In the data rows, the value 128 means zero.
Here are some points, one per row:
[106 168 106 102 155 113 151 150 151 165 104 128 143 103 129 139 157 121
 121 182 103 106 144 103 131 153 138 135 111 105 143 159 102 122 111 120
 135 104 114 142 157 168]
[182 128 136 130 154 115 115 129 128 132 121  77 132 130 133 119 127 159
 108 145 150 127 150 121  99 119 124 109 194 138 132 125 153 138 113 134
 136 115 118 125 124 153]
[111 105 129 169 117 143 145 157 123 108 146 173 148 147 139 164 146 116
 162 143  99 125 125 152 122 122 116 162 160 141 130 142 129 136 149 193
  85 133 183 153 126 132]
[178 145  73 108 173  83 157 118 163 165 120 104 128 101 108 132 145 150
 105 130 137 102 127 140 101 163 117 151 156 102 147 141 131 101  91  93
 162 156 109 149 124 164]
[130 125 129 133 111 135 107 123 111 103 153 162 165 124 160 125 126 103
 109 126 116 156 141 144 154 136 115 129 130  90  95 117 116  89 154 121
 154 138 127 146 115 120]
[169 101 147 111 128 133  81 117 102  92 166 124 151 157 131  90 138 149
  79 116 117 172 164 153  84 130  77 120 167 108  97 158 121  90 112  94
 157 170  77 152  89 101]
[151 172  96 101 142  84 126 144 147 157 124 127 146  86 134 135 152 121
 127 151 146 127 134 115 128 160 115 161 155  96 119 142 141  90 105  98
 146 138 112 133 143 171]
[151 123 142 108 119 107  78 131  92 110 159 123 167 121 149 110 138 111
 101 125 120 182 167 119 122 138  79 107 161  87  81 147 117  88 127 100
 133 137  83 138 116 111]
[107 108 133 134 110 161 147  92 157 120 121 103  91 114 108  97 102 143
 141 132 136 114 106 105 147 112 156 106 134 116 120 106 161 167 138 125
 104  97 118 107 149 119]
[110 119 140 136  73 125 158 108 137 137 119 117 111 133 129 131 107 137
 171 120 121 141 101 125 162  91 124 117 100 144 148 123 149 141 126 142
 135 122 135  90 133 111]
[125 116 117 218 110 158 125 136 128 109 153 174 165 141 142 157 123 131
 122 144 135 118 128 173 131 133 121 119 131 138 166 108 116 122 192 152
 151 142 151 146 106 145]
[152 176  68 107 161  94 170 167 121 162  80 136 104  78 159 158 155 148
 117 134 127 115 133 125 112 170 174 196 111 102 161 158 158 124  92 160
  82 140 124 135 158 116]
[139 160 153 144  92 112 113 100  76 124  91 113 110 150  82 137  92 165
 157 123 143 135 131 160 114 108 147 125  90 150 106 119 135 122  96 123
 163 119 139  94  97 119]
[ 88 173 164 108 148 141 119 151 130 148 121 140 125 130 149 152 164  81
 107 185  69 111 168  82 154 159 127 116  78 123 128 161  88 142 122 128
 142  62 102 135 167 148]
[117 124 141 132 127 127 129 146 122 102 160 157 152 126 162 129 138  91
 153 112 101 173 142 121 131 137 107 141 151  97  92 163 127 105 123 140
 113 146 127 132 141 104]
[122  88 127 129 135 138 142 119 158 136 127 120 111 120 137  98 101 105
 136 115 155  86  95  81 166  88 110 131 141 154 148  99 156 139 148 145
  98 151 129 116 133 107]
[135 123 170 107 145 125 102 144 106 130 136 143 134 145 138 118 148 143
  80 156  93 128 166 118 112 148 106 111 114 118 112 144  88 123 125  80
 162 105  86 159 137 128]
[106 112 111 168 133 193  69 113  73 129 139 161 115 108 132 144 123 122
 106  94 157 147 119 153 118 148 156 107  89 171 198 111 106 149 185  96
 185 106 137 149  96 154]
[135 135  89 159 125 118 135 114 128 164 114  98 131 129 112 137 139 128
 135 109 156 124 106 155 111 137 143 162 130 125 163 114 134 119 162  95
 116 110 162 149  79 127]
[ 80 121 110 130 105  94 186 166 190 113 185 163 115 142 138 177 122 101
 142  72 114 124 126 137  93 128 162 141 140 174  94 154 108 152 128 168
  88 136 173 148 105 126]
[127 134 131 140  92 134 144 111 102 112  99 124 109 135  98 124  89 154
 158 121 123 121 119 127 151  96 135  95  91 142 106 116 157 151 104 138
 154 116 138  85 127 104]
[123 107 135 162 111 152 113 100 134  98 160 173 153 145 141 114 132 131
  96 114 111 153 127 183 124 133  93 123 126 110 133 121 109 123 142 100
 157 168 117 161  93  87]
[ 81 102 124 122 156 139 115 165  81 125 130 113 100 135 117 172 153 102
 154  84 108 169 116 120 110 146 154 172 138 168 142 148 107 172 139 192
 107 118 181 136 144 104]
[106  81 149 111 140 137 114 107 149 121 122 126  96 122 107  85  88 134
 124 133 140  90 104  94 167  87 130 100 130 131 130 100 162 144 131 163
  98 145 124  84 150 103]
[ 88 129  98 173  82 125 151 120 188 120 168 175 130 115 127 160 118 122
  87  94 155 120 129 183 107 130 163  76 116 181 139  98  89 122 158 112
 153 144 147 138  76 145]
[133 150 118  86 149 153 157 174  80 139  95 140 111 196 138 161 121 147
 138  78 126 157 110 130  98 143 166 165 130 141 152 121 124 157 165 161
  69 136 125 114 127  98]
[132 168  71 103 163  92 153 138 166 177 108  99 138  83 143 154 159 137
 132 167 128  77 110 124 107 144 130 153 127  97 145 146 111 124  97 101
 134 136 133 139 147 186]
[167 122 146 150 123 142  90 145  96 108 157 122 154 137 144 126 134 150
  87 134 149 161 153 147 101 127  91 115 180 126 117 143 109  95 145 127
 144 139 131 161 103 141]
[100 166 156 121 129 115 102 179 112 153 125 147 156 100 172 150 139  71
 128 146 101 165 169  90 171 139 112 130 111  88  76 168 110  98 132 138
 118  94 113 110 175 156]
[152 118 118  95 148  81 132 149 144 163 131 119 142  84 158 115 150  85
 108 138 143 110 105 106 163 120  94 141 150 120 131 125 137  89 113 136
 110 187 125 127 149 165]
[115 123 120 150 122 147 145  98 144 128 125 110 109 119 112  98 138 149
 153 122 152 108 109 125 146 119 148 130 131 129 142 103 146 138 143 117
 110 100 126 106 128 120]
[116 126 143 135  91 129 140  99 139  98  93 124 103 127 124 107 102 152
 169 115 119 137 108 113 175  82 136 101  85 153 118 117 144 159 114 142
 136 113 132  83 139 108]
[149 137 122 107 149 119 128 128 147 139 118 105 132 119 138 124 153 139
  93 155 138 114 153 135 108 168 114 139 128 102 131 142 118 118 102 102
 161 152 105 149 107 152]
[122 136 145 127 136 149 113  87 108  96  97 121  94 137  82 108 102 173
 143 126 133 107 142 142 104 113 168 102 120 112 111  98 168 141 112 114
 139  90 126  98 128 118]
[127 130 115 139  65 117 142 123 128 143 117 110 144 141 134 140 118 129
 169 106 147 129 105 141 158 107 120 143  97 150 166 115 127 123 128 122
 132 118 167 122 104 103]
[116  83 125 142 115 143 138 122 119 101 162 153 152 161 134 115 144 111
 139 107  97 148 145 153 117 138  99 152 145 112 101 132 115 144 105 137
 114 174 128 160 127  78]
[153 139 171 127 151 111  88 111  86 104 117 114 102 141  73 104  91 147
 123 104 162  88 113 153  86 123 138 124 109 143 115  89 147 101  96 128
 118 137 144 119 124 122]
[ 92 131 146 122 138 145 128 127 149 139 133 153 149 157 146 131 153 127
 110 160  88 126 158 124 113 154 111 139 103 128 127 143  99 153 114 127
 131 108 120 148 168 115]
[133 111 156 114 139 124 106 105 127 111 118 126  87 119  98  92  99 120
 132 122 150 102  97 113 138 105 138  99 127 144 122  90 158 146 118 153
 113 144 119 112 144 104]
[148 142 104 108 101 100 156 139 132 140 121 119 138 109 140 141 113 122
 155 137 121 162 126 107 159 118 107 139  96 134 131 139 136 110  90 126
 151 145 126 116 133 157]
[130 128 138 134 126 165 117  94 151  96 113 118  84 114  80  99 104 161
 142 136 122 106 131 112 135 103 172  96 129 120 106  90 155 159 122 126
 120  99 116  92 149 120]
[113 163 151 120 139 134 127 149 122 135 137 151 153 127 145 132 134  86
 123 165  81 142 151 109 155 139 117 141 114 116  95 163  97 120 125 132
 111  91 105 134 161 139]
[136 119 145  80 166 162 160 125 118 133 121 109 139 203  96 163 142 103
 155 110 152 154 111 130 101 123 138 106 115 140 152 122  93 153 180 102
 118 139 142 121 106 141]
[168  92 146 136 134 145 107 121 134 102 124  81 112 147 117 108 117 169
 120 142 158 106 122 128 107 106 138 102 177 150 139 132 149 152 129 151
 125  84 119 115 117 141]
[141  96 115 144 126 107 127 128 134 175 135 109 128 136 137 105 126 103
 127 113 162 104  86 109 142 117 125 140 139 151 174 103 133 108 159 123
  90 171 174 146 110 117]
[125 134 118 108 137 122 139 123 154 128 116 105 128  96 117 114 125 140
 145 144 127 121 118 109 154 130 139 119 132 123 108 133 153 129 126 111
 127 113 102 115 156 141]
Along one direction, these points spread out more than along any other. Take the direction at right angles to it along which they spread out most. Go by this last direction. How far along it is each point below, from 0 to 99? The average is 50, and the first point in the table lies past the average. One standard deviation of the points above along it is 16.
[127 130 115 139  65 117 142 123 128 143 117 110 144 141 134 140 118 129
 169 106 147 129 105 141 158 107 120 143  97 150 166 115 127 123 128 122
 132 118 167 122 104 103] 49
[ 80 121 110 130 105  94 186 166 190 113 185 163 115 142 138 177 122 101
 142  72 114 124 126 137  93 128 162 141 140 174  94 154 108 152 128 168
  88 136 173 148 105 126] 43
[116 126 143 135  91 129 140  99 139  98  93 124 103 127 124 107 102 152
 169 115 119 137 108 113 175  82 136 101  85 153 118 117 144 159 114 142
 136 113 132  83 139 108] 59
[123 107 135 162 111 152 113 100 134  98 160 173 153 145 141 114 132 131
  96 114 111 153 127 183 124 133  93 123 126 110 133 121 109 123 142 100
 157 168 117 161  93  87] 16
[ 92 131 146 122 138 145 128 127 149 139 133 153 149 157 146 131 153 127
 110 160  88 126 158 124 113 154 111 139 103 128 127 143  99 153 114 127
 131 108 120 148 168 115] 48
[151 123 142 108 119 107  78 131  92 110 159 123 167 121 149 110 138 111
 101 125 120 182 167 119 122 138  79 107 161  87  81 147 117  88 127 100
 133 137  83 138 116 111] 30
[168  92 146 136 134 145 107 121 134 102 124  81 112 147 117 108 117 169
 120 142 158 106 122 128 107 106 138 102 177 150 139 132 149 152 129 151
 125  84 119 115 117 141] 50
[182 128 136 130 154 115 115 129 128 132 121  77 132 130 133 119 127 159
 108 145 150 127 150 121  99 119 124 109 194 138 132 125 153 138 113 134
 136 115 118 125 124 153] 54
[ 88 129  98 173  82 125 151 120 188 120 168 175 130 115 127 160 118 122
  87  94 155 120 129 183 107 130 163  76 116 181 139  98  89 122 158 112
 153 144 147 138  76 145] 28
[106 168 106 102 155 113 151 150 151 165 104 128 143 103 129 139 157 121
 121 182 103 106 144 103 131 153 138 135 111 105 143 159 102 122 111 120
 135 104 114 142 157 168] 74
